A single turn carries every row of the set below to another of its rows. Some are shown first; where does it send the rows asked next?
dibe: [0, 5, -15, 2, 10, 8, 1, -9, 9, 16, -1, 0, -3, 10, 4, 1, 11, -7, 0, -14]
pubog: [10, -16, 4, -1, -9, 5, 15, 7, -11, 4, -7, 3, 1, -10, 18, 12, 20, 7, 1, 0]
voge: [4, -19, 10, 1, 6, 16, 6, 7, -10, 1, 5, 2, 0, -2, 10, 15, 13, -12, -2, 1]
vusov: [1, 2, 3, 4, 12, 9, 5, -16, 8, 6, -3, -9, 7, 3, -1, 5, 4, 15, 8, 7]
pomob: [12, -1, -25, 5, -5, 0, 1, 1, 9, 7, -1, 18, -11, -6, 9, -8, 4, -7, 1, -13]
Pasak: [11, -13, 10, -5, -10, 3, 14, 9, -12, -2, -3, 7, 0, -7, 20, 8, 13, 7, -3, 2]
Miro: [-11, 6, -15, -1, 14, 8, 5, -7, 2, 11, -2, -1, -3, 11, 9, 0, 1, -7, -11, -1]
fevaf: [-5, -3, 9, 1, 11, 5, 6, -12, 4, 10, 0, 0, 5, 9, -7, 5, -2, 9, 12, 6]
ripi: [-6, 1, 3, 1, 8, 2, 10, -16, 9, 3, -6, -3, 6, 3, 5, 4, -8, 14, 2, 11]
mog: [14, -6, -8, 8, -12, 2, 2, -5, 17, -1, -5, 13, -2, -10, 5, -4, -8, 11, 15, -1]
Kep: [10, -24, 1, 2, 0, 5, 9, 6, -9, 4, -4, 4, -1, -13, 13, 16, 22, -5, 1, -2]
mur: [13, -4, -26, 3, -3, 5, -2, 9, 1, 0, -2, 17, -12, -12, 10, -10, 2, -5, -3, -3]
kof: [3, -5, -27, 2, 4, -1, 2, 5, 2, 3, 0, 19, -11, -6, 10, -4, -7, -12, -7, 1]
navo: [9, -5, -25, 7, -11, -1, 1, 4, 1, 2, -10, 15, -11, -15, 11, -6, -1, -8, -7, 2]
zib: [15, -9, -6, 6, -5, 3, 2, -1, 10, -6, -4, 10, 0, -15, 2, -1, -9, 16, 14, 11]
Kir: [-4, 4, -6, -1, 15, 1, 6, -10, -3, 14, -1, 7, -5, 7, 4, -7, 13, -11, -7, -8]
lesu: [4, -12, 7, 3, -12, 20, 14, 7, -12, 5, -2, -1, 1, -5, 18, 11, 15, 2, 2, 3]
peda: [8, -9, -8, 4, -2, -7, 7, -5, 9, -5, -5, 16, -2, -14, 7, 0, -16, 9, 7, 12]
Vame: [5, -12, 1, 0, -10, 3, 1, 4, 8, -5, -6, 14, -2, -6, -1, -5, -14, 13, 13, 8]
Kov: [-3, 1, -1, 6, 8, 7, 6, -15, 4, 12, -7, -10, 5, 3, -4, 14, 0, 7, 5, 11]
papod: [4, -20, 4, 6, -1, 21, 8, 7, -9, 4, 1, 1, -1, -8, 12, 15, 16, -10, 2, 1]
reti: [5, -6, -15, -1, -7, -2, 0, 6, 1, 1, -7, 21, -11, -7, 10, -17, 2, -7, -6, -6]
kel: [4, -11, 15, 0, -8, 19, 11, 7, -11, -1, 3, 0, 1, -1, 17, 10, 7, 0, 0, 5]
zimus: [-1, 7, -17, 1, 14, 10, 2, -5, -1, 12, -1, -3, -5, 5, 7, -4, 15, -5, -9, -7]
nozo: [8, -9, -6, 8, -12, 4, 2, -2, 9, -2, -11, 5, 1, -13, 1, 5, -14, 12, 11, 15]
Zofu: [1, 0, 2, 5, 2, 10, 3, -15, 18, 7, -5, -4, 5, 6, -1, 5, -2, 12, 14, -2]
Kar: [12, -21, 5, -4, 4, -1, 7, 7, -11, 1, -1, 9, -2, -9, 14, 13, 18, -6, -5, -3]
falus: [-1, 6, -19, 5, 9, 3, 4, -9, -3, 17, -6, -1, -6, 2, 6, 2, 12, -12, -11, -3]

voge turns into kel
dibe turns into Zofu
And these:
reti turns into Kir
Kov turns into nozo
pubog turns into Kep
Miro turns into ripi
zimus turns into vusov

A single turn carries every row of the set below to another of its rows. Some are shown first; where does it send the rows asked next?
pigab: [-2, -14, 6, -3, -6, -6, -2, 1, 1, -6, -12, 5, -14, 6, -1]
benu: [0, 3, 1, -3, 26, -5, 11, -1, -7, -1, 7, -12, 2, -10, 1]
Sov: [4, 2, -5, -3, 18, -7, -16, -15, -9, -7, 0, -1, -1, 11, 1]
gazo: [2, 9, -2, 4, -1, 16, -4, 8, 9, 2, 11, -13, 10, 4, 5]
Mifo: [14, 14, 3, -7, 17, 7, -4, -14, 8, -4, 8, -6, 3, 7, 2]
lom: [10, 8, 6, -6, 16, -2, 4, -3, 2, -20, -10, -6, 0, -5, 9]
nul: [-10, -3, 3, 11, -3, 9, 0, 2, -6, 8, -7, 6, -8, 4, -8]
mem: [0, -14, -15, -10, 8, -7, 8, 3, -7, -6, -7, -1, 1, 10, 3]
Zilun: [6, -15, -9, 17, 2, 6, -9, 4, -8, -7, -1, -16, 9, 2, -1]
feled: [3, 12, 3, 17, 4, 10, -11, -11, 5, -10, 9, 0, 4, 1, -1]
Puf: [3, 10, 1, 2, -2, 12, -4, 8, 11, 5, 12, -11, 11, 4, 5]
vig: [-3, -11, 6, -1, -5, -1, -10, 9, 1, 15, -2, -17, 0, -1, -2]
nipip: [12, 4, -14, 0, 8, 7, -3, 5, 1, -14, 1, -19, 13, 3, -2]
sir: [7, -1, 13, 10, 0, 8, 3, 0, 7, 7, 7, -18, 4, -11, -9]
Fim: [-4, -16, -1, -10, 10, -12, -8, -10, -8, 2, 1, 2, 0, 8, 3]
dobo: [16, 1, 4, 10, 4, 4, -1, -13, 14, -3, 14, -10, 10, -4, -4]
Runor: [4, 4, -3, 10, 3, 4, 17, -2, -7, -6, 1, 8, -11, -3, -5]
rudu: [6, 3, -1, 0, 5, 10, -17, 9, -10, 6, 0, -14, -2, 8, -14]
muv: [17, 1, 16, -6, 0, 5, 1, 12, 6, 7, 12, -10, 1, 1, -6]
lomuv: [13, 2, 4, 12, 7, 1, 13, -1, 2, -20, -9, -6, -7, -4, -5]
rinuv: [6, 0, 4, 4, 7, -2, -12, -18, 5, -14, 5, 11, 0, 5, 8]
vevil: [4, -7, -6, -2, 11, -6, 9, -22, 4, -12, -3, -1, -3, 6, -5]
lalo: [12, 15, 5, -7, 19, 7, -3, -12, 5, -8, 9, -9, 1, 7, 2]
duge: [8, -8, 12, -10, -1, 3, 9, 18, 0, 1, -6, -5, -7, -3, 0]
nima: [-13, -6, -8, 14, 6, 6, -10, 1, -11, 4, -4, -6, 0, -2, 3]
zed: [6, -8, -6, -5, 11, -3, 7, -23, 6, -11, -2, 2, -2, 7, -4]
pir: [14, -1, 6, 13, 6, 2, 1, -14, 10, 0, 17, -11, 8, -3, 1]
Tevuv: [-6, -5, 8, 5, 13, -7, 11, -13, -2, 2, -12, -3, -4, -9, -1]
nir: [2, 3, 5, 1, 17, 6, -10, 16, -5, -16, 2, -6, 3, 0, 13]
girif: [-1, -13, -3, -9, -6, 0, 8, 14, -1, 4, 6, 2, 3, 9, 1]
Zozuz: [0, -18, 0, -10, 12, -12, -9, -8, -8, 1, 7, 2, -5, 9, 1]
sese: [-1, 8, -4, -5, 12, 13, -6, 14, -16, -2, 3, -7, -2, 7, 1]
sarap: [-2, -16, 7, -7, -5, -6, -2, -2, 2, -6, -11, 5, -11, 7, -2]
milas: [6, -3, 3, 7, 9, 1, -10, -15, 4, -12, 9, 12, -3, 9, 8]
segi: [-5, -11, 8, -3, -7, -3, -8, 10, 3, 13, 0, -15, 2, 1, -3]
dalev: [0, -16, -5, -7, -6, -3, 8, 14, -1, 0, 10, -1, 1, 6, 2]
Dup: [15, -6, 9, 8, 2, 0, -9, -3, -15, 2, -4, -6, -15, 2, -11]
gugi: [2, -5, 11, 15, 10, -5, -9, -6, -4, -3, -13, -7, -11, -9, -1]
vikik: [17, 0, 17, -4, -2, 2, 1, 12, 4, 4, 14, -10, -3, 0, 2]
dokov: [12, 5, -4, -4, 17, 5, 12, 4, -9, -7, 2, -20, 2, 2, -9]

sese turns into dokov
benu turns into Runor
rinuv turns into Fim
And these:
lom turns into Tevuv
vig turns into gazo
Mifo turns into zed
Sov turns into mem
Zozuz turns into dalev

A single turn carries every row of the set below to another of its rows. Some are shown first; where does it send the rows asked next?
tunit: [-14, 13, -12, 5, -8, 0, -8, -12, 15, 3, 20, 2, -1]
Sitat: [-16, -5, -2, -4, -11, 17, 5, -5, 8, 19, 5, 13, -6]
regug: [2, 2, 5, -8, 1, 15, 4, -2, -4, 5, -7, -8, -19]
pepez: [-6, 5, -12, -10, -13, 27, 11, -11, -4, 0, -7, 3, -10]
vin: [-6, 6, -5, 0, -1, 25, -9, -6, -5, 15, 2, 13, -19]
difit: [-11, 15, -12, 9, -5, 2, -6, -7, 18, -1, 18, 4, -4]
dab: [-23, 6, -13, -5, -18, 12, -4, -12, -4, 0, 7, 8, 3]
Pemo: [-7, -3, -12, -10, -16, 20, 8, -10, -9, 4, -6, 4, -15]
Leno: [10, 17, -2, 6, -5, -1, -4, -8, 12, 3, 9, -6, -18]
Kog: [5, -1, 2, 10, 1, -4, -7, -9, -1, -9, 9, -1, -2]
ril: [-16, 2, -20, -3, -25, 10, 4, -8, -2, 3, 8, 6, 1]
bam: [-12, -7, 1, 3, -11, -3, 8, -7, 11, 4, 6, 4, 6]
netu: [-11, 0, -5, -14, -11, 18, 4, -11, -13, 2, -7, 3, -2]
parun: [5, 11, -3, 5, 6, 3, -4, -5, 18, 4, 11, -7, -14]
zolu: [-20, 8, -15, -1, -23, 16, 8, -8, 2, -3, 7, 4, -1]
loluz: [0, 3, 0, 10, 0, -9, -4, -9, -1, -10, 5, -1, 0]
Boku: [3, 11, 1, 6, 5, 5, -2, 0, 14, 3, 9, -7, -20]
fuz: [4, 11, -4, 8, 6, 9, -14, -9, -11, -3, 3, 5, -15]
Batok: [-15, -8, 0, -2, -14, 16, 1, -6, 8, 15, 10, 14, -3]
lud: [-6, 1, -2, -2, -5, 27, -10, -7, -5, 12, 5, 15, -15]
mam: [7, 4, -1, 6, 4, 14, -14, -8, -11, -3, 4, 7, -14]
kem: [9, 11, -4, -7, 1, 19, 6, -12, -1, 4, -3, -9, -19]
vopa: [-13, 16, -10, 7, -15, 0, 2, -8, 10, -2, 20, -6, -4]
Lep: [7, 3, 3, -4, 3, 15, 2, -1, 2, 2, -8, -8, -19]
Tibab: [9, 6, -2, -5, -4, 13, 3, -10, -1, 4, -6, -4, -27]
nolaz: [5, 18, -3, 3, 0, 2, 0, -10, 8, 3, 14, -14, -15]
Vev: [-10, -1, -4, -11, -12, 21, 2, -6, -12, -1, -10, 2, -8]
moror: [-5, 15, -13, 7, -17, -3, -3, -7, 11, 2, 18, 0, -1]
rim: [-8, -9, 3, 5, -10, -3, 3, -8, 11, 2, 13, 4, 5]
koral: [-19, 8, -16, -4, -15, 10, -2, -14, 1, -2, 9, 11, 7]

Leno turns into Tibab
netu turns into koral
And these:
lud turns into Batok
nolaz turns into kem
tunit turns into parun
bam turns into loluz

